In the data rows, the value 128 means zero.
Here are some points, one per row:
tensor([134, 167, 176, 145, 120,  82,  86,  89, 126, 165, 174, 162, 153, 125, 128, 120, 129, 120, 126, 101, 103, 111,
        122, 150, 149, 164, 135, 104, 114, 123, 130, 153, 141, 223, 102,  93,  98])
tensor([124, 103,  97, 110, 144, 153, 155, 157, 119,  97,  79, 249, 105, 143, 146, 151, 134, 127, 127, 129, 129, 145,
        126, 124, 123, 114, 122, 134, 148, 127, 134, 108, 127, 138, 143, 150, 146])
tensor([140, 182, 164, 131,  96,  76,  75, 108, 154, 189, 178, 159, 131, 134, 107, 132, 106, 133,  94,  97,  92, 115,
        131, 163, 157, 129, 125, 128, 127, 127, 147, 142, 126,  85,  85,  88, 115])
tensor([110, 123, 109, 137, 153, 154, 142, 119, 110,  85, 110, 112, 120, 149, 125, 130, 117, 124, 101, 134, 139, 148,
        139, 114, 134, 120, 129, 150, 143, 148, 126, 122, 107, 147, 155, 144, 152])
tensor([114, 119, 104, 118, 146, 145, 155, 124, 115, 122, 100, 117, 128, 152, 135, 132, 135, 126, 131, 131, 141, 144,
        127, 126, 123, 125, 255, 136, 145, 130, 113, 125, 110, 128, 137, 158, 134])
tensor([100, 125, 151, 166, 154, 124, 109,  80,  90, 135, 150, 169, 166,  91, 115, 135, 115, 122, 133, 131, 105, 118,
        112, 106, 130, 150, 146, 143, 106, 135, 119, 139, 142, 126, 134, 114,  89])
tensor([147, 112,  89, 122, 139, 114, 150, 153, 126, 117,  85,  87, 112, 134, 167, 148, 119, 110, 141, 124, 136, 159,
        126, 124, 117, 118, 111, 163, 129, 152, 121, 113, 111, 132, 131, 146, 145])
tensor([168, 171, 123,  97,  70,  76, 107, 147, 170, 197, 202, 166, 143, 123, 116, 102, 102, 104,  92,  83, 117, 140,
        158, 168, 153, 125, 112, 102, 129, 170, 145, 137,  92,  78,  79, 111, 157])
tensor([123, 106, 119, 137, 150, 132, 125, 104,  76,  90, 153, 131, 154, 143, 138, 117, 120, 123, 126, 138, 132, 126,
        100, 107, 128, 134, 140, 126, 121, 113,  99, 110, 155, 142, 142, 120, 134])
tensor([154, 137, 129, 126,  89,  98, 118, 159, 178, 190, 144,  89,  57,  59,  67, 125, 155, 193, 163, 153, 127, 125,
        144, 129, 138, 130, 102, 106, 129, 132, 137, 166, 176, 123, 100, 120, 153])
tensor([116, 111, 120, 164, 153, 154, 117, 100,  88, 101, 131, 139, 162, 123, 112,  98, 121, 134, 122, 106, 136, 127,
        115, 176, 135, 142, 154, 151, 129, 112, 109, 106, 146, 140, 155, 146, 110])
tensor([116, 121, 118,  90, 138, 152, 162, 128, 125, 105,  94,  86, 110, 133, 155, 159, 106, 120, 121, 133, 126, 155,
        135, 138, 120, 103, 110, 102, 140, 146, 140, 119, 125, 117, 143, 153, 149])
tensor([190, 173, 158, 100,  80,  56,  86, 135, 177, 188, 175, 153, 144, 124, 127, 122, 120,  86,  77, 110, 111, 145,
        178, 161, 158, 127, 112, 123, 138, 125, 151, 116, 107,  80,  81, 112, 139])
tensor([117, 125, 107, 141, 163, 148, 124, 102, 104, 122, 149, 142, 161, 155, 135, 113, 121, 126, 129, 136, 139, 120,
        123,  92, 125, 126, 144, 129, 130, 101, 125, 138, 158, 147, 160, 119,  88])
tensor([123,  98,  98, 119, 140, 157, 142, 132, 200,  85,  96, 112, 137, 142, 140, 144, 121, 108, 125, 128, 135, 141,
        116, 118, 122, 131, 124, 146, 155, 145, 110, 109, 133, 118, 137, 146, 131])
tensor([127,  97, 128, 129, 150, 166, 137, 121, 117, 133, 112, 129, 159, 171, 147, 132, 121, 131, 129, 129, 142, 135,
         89, 106, 131, 141, 137, 149, 113, 119, 121, 123, 125, 143, 156, 152, 147])
tensor([132, 162, 177, 174, 128, 116,  58,  88, 108, 135, 157, 165, 140, 136, 121, 121, 127, 132, 139, 110, 103, 114,
        133, 125, 146, 178, 133,  96, 103, 128, 141, 138, 159, 118, 125,  93, 116])
tensor([114, 127, 174, 164, 141,  99,  71,  78, 122, 152, 166, 168, 140, 140, 121, 121, 145, 126, 128, 118, 119, 103,
        103, 146, 151, 101, 123, 117, 112, 100, 131, 156, 138, 121, 118,  84,  89])
tensor([130, 118,  92, 116,   0, 152, 156, 133, 123, 104,  79,  96, 127, 149, 151, 148, 132, 129, 119, 130, 139, 145,
        122, 116, 121, 111, 114, 139, 130, 131, 124, 115, 118, 124, 140, 143, 140])
tensor([149, 155, 113, 100, 114, 112, 164, 185, 170, 128, 109,  64,  93,  86, 131, 171, 167, 145, 132, 113, 140, 138,
        138, 147, 141, 113,  95, 114, 105, 130, 153, 138, 117, 109, 110, 138, 160])
tensor([152, 176, 159, 114,  85,  96, 145, 165, 170, 164, 135,  86,  52,  57, 114, 134, 173, 169, 162, 121, 131, 139,
        140, 133, 151, 112, 105, 103, 127, 143, 152, 146, 146, 117, 113, 141, 137])
tensor([164, 128, 107,  86, 100,  96, 127, 168, 188, 150, 116,  76,  47,  70, 107, 130, 183, 171, 144, 126, 106, 122,
        125, 143, 145, 125, 109,  88, 107, 142, 161, 141, 107, 116, 121, 109, 128])
tensor([122, 115, 121, 116, 138, 179, 138, 161, 122, 103, 100, 105, 138, 127, 159, 127, 123, 125, 115, 134, 128, 138,
        142, 109, 122,  93, 131, 136, 142, 128, 112, 127, 106, 131, 132, 143, 135])
tensor([104, 141, 164, 155, 142, 109, 104,  90, 115, 123, 161, 175, 161, 129, 117, 125, 126, 133, 149, 125,  96, 105,
        155, 135, 149, 158, 135, 121,  92, 113, 107, 165, 144, 132, 118,  85,  92])
tensor([123, 102, 104, 140, 141, 171, 158, 146, 124, 109, 127, 103, 120, 138, 142, 160, 127, 112, 130, 134, 122, 145,
        142, 114, 119, 134, 124, 133, 159, 126, 120, 110,  80, 123, 148, 149, 132])
tensor([ 98, 109, 130, 162, 164, 150, 122,  90,  91, 116, 130, 143, 153, 148, 112, 114, 111, 121, 132, 138, 128, 119,
        101, 112, 126, 138, 135, 128, 111, 109, 127, 110, 140, 161,  37, 130,  97])
tensor([154, 142, 111,  96, 110, 134, 148, 164, 156, 128, 100,  86,  95, 116, 134, 151, 162, 134, 122, 114, 124, 137,
        141, 140,   0, 113, 110, 121, 124, 143, 145, 127, 113, 113, 124, 136, 163])
tensor([143, 106, 127, 136, 144, 152, 177, 139, 119, 116,  93, 113, 144, 151, 159, 129, 138, 124, 120, 132, 141, 153,
        143, 117, 112,  95, 107, 134, 142, 148, 125, 125, 120, 124, 146, 131, 135])
tensor([136, 109, 109, 113, 142, 152, 163, 145, 129, 105, 101, 108, 120, 143, 155, 148, 122, 116, 104, 126, 147,   0,
        140, 118, 127, 113, 121, 130, 143, 137, 122, 113, 118, 126, 150, 160, 143])
tensor([ 98, 129, 153, 170, 146, 108, 104, 103, 102, 108, 140, 162, 165, 136, 119, 100, 115, 140, 141, 136, 114, 100,
         90, 132, 134, 164, 142, 130, 129, 107, 140, 152, 146, 135, 133, 104,  95])
tensor([ 94, 109, 145, 146, 156, 146, 121, 121,  93, 115, 137, 150, 130, 154, 152, 104, 114, 127, 122, 151, 140, 128,
        110, 136, 129, 158, 142, 160, 121, 107, 106, 116, 152, 139, 132,  94, 103])
tensor([ 87, 111, 118, 136, 154, 123, 148, 126, 105, 117, 111, 121, 151, 156, 130, 112, 121, 116, 132, 126, 122, 136,
        118,  87, 123, 137, 121, 128, 139, 113,  90, 104, 112, 121, 157, 158, 132])
tensor([109, 101, 116, 100, 141, 144, 152, 154, 113, 106, 105,  98, 133, 145, 131, 133, 132, 104, 123, 127, 123, 139,
        129, 123, 111, 107, 129, 157, 164, 131, 155, 116, 131, 133, 151, 132, 148])
tensor([146, 158, 162, 139, 118, 104,  94, 119, 162, 183, 175, 150,  89,  47,  22,  53,  89, 141, 190, 208, 186, 142,
        130, 134, 129, 123, 115, 106,  77,  91, 119, 127, 141, 145, 154, 136, 132])
tensor([125, 112, 108,  87, 137, 149, 138, 146,  94,  97, 106, 108, 140, 152, 146, 140, 132, 130, 136, 147, 160, 138,
        137, 109, 117, 128, 118, 146, 158, 145, 125, 128, 110, 122, 131, 147, 114])
These points spread out most along one direction. Where along it does each point below lie, from 0 to 99? 50 is the average, and the first point above lies past it. One standard deviation of the points above along it is 16.
tensor([124, 103,  97, 110, 144, 153, 155, 157, 119,  97,  79, 249, 105, 143, 146, 151, 134, 127, 127, 129, 129, 145,
        126, 124, 123, 114, 122, 134, 148, 127, 134, 108, 127, 138, 143, 150, 146]) --> 36
tensor([154, 137, 129, 126,  89,  98, 118, 159, 178, 190, 144,  89,  57,  59,  67, 125, 155, 193, 163, 153, 127, 125,
        144, 129, 138, 130, 102, 106, 129, 132, 137, 166, 176, 123, 100, 120, 153]) --> 70
tensor([ 87, 111, 118, 136, 154, 123, 148, 126, 105, 117, 111, 121, 151, 156, 130, 112, 121, 116, 132, 126, 122, 136,
        118,  87, 123, 137, 121, 128, 139, 113,  90, 104, 112, 121, 157, 158, 132]) --> 37
tensor([146, 158, 162, 139, 118, 104,  94, 119, 162, 183, 175, 150,  89,  47,  22,  53,  89, 141, 190, 208, 186, 142,
        130, 134, 129, 123, 115, 106,  77,  91, 119, 127, 141, 145, 154, 136, 132]) --> 76
tensor([110, 123, 109, 137, 153, 154, 142, 119, 110,  85, 110, 112, 120, 149, 125, 130, 117, 124, 101, 134, 139, 148,
        139, 114, 134, 120, 129, 150, 143, 148, 126, 122, 107, 147, 155, 144, 152]) --> 35
tensor([147, 112,  89, 122, 139, 114, 150, 153, 126, 117,  85,  87, 112, 134, 167, 148, 119, 110, 141, 124, 136, 159,
        126, 124, 117, 118, 111, 163, 129, 152, 121, 113, 111, 132, 131, 146, 145]) --> 35
tensor([130, 118,  92, 116,   0, 152, 156, 133, 123, 104,  79,  96, 127, 149, 151, 148, 132, 129, 119, 130, 139, 145,
        122, 116, 121, 111, 114, 139, 130, 131, 124, 115, 118, 124, 140, 143, 140]) --> 36
tensor([152, 176, 159, 114,  85,  96, 145, 165, 170, 164, 135,  86,  52,  57, 114, 134, 173, 169, 162, 121, 131, 139,
        140, 133, 151, 112, 105, 103, 127, 143, 152, 146, 146, 117, 113, 141, 137]) --> 65
tensor([123,  98,  98, 119, 140, 157, 142, 132, 200,  85,  96, 112, 137, 142, 140, 144, 121, 108, 125, 128, 135, 141,
        116, 118, 122, 131, 124, 146, 155, 145, 110, 109, 133, 118, 137, 146, 131]) --> 35
tensor([ 94, 109, 145, 146, 156, 146, 121, 121,  93, 115, 137, 150, 130, 154, 152, 104, 114, 127, 122, 151, 140, 128,
        110, 136, 129, 158, 142, 160, 121, 107, 106, 116, 152, 139, 132,  94, 103]) --> 47
tensor([125, 112, 108,  87, 137, 149, 138, 146,  94,  97, 106, 108, 140, 152, 146, 140, 132, 130, 136, 147, 160, 138,
        137, 109, 117, 128, 118, 146, 158, 145, 125, 128, 110, 122, 131, 147, 114]) --> 34
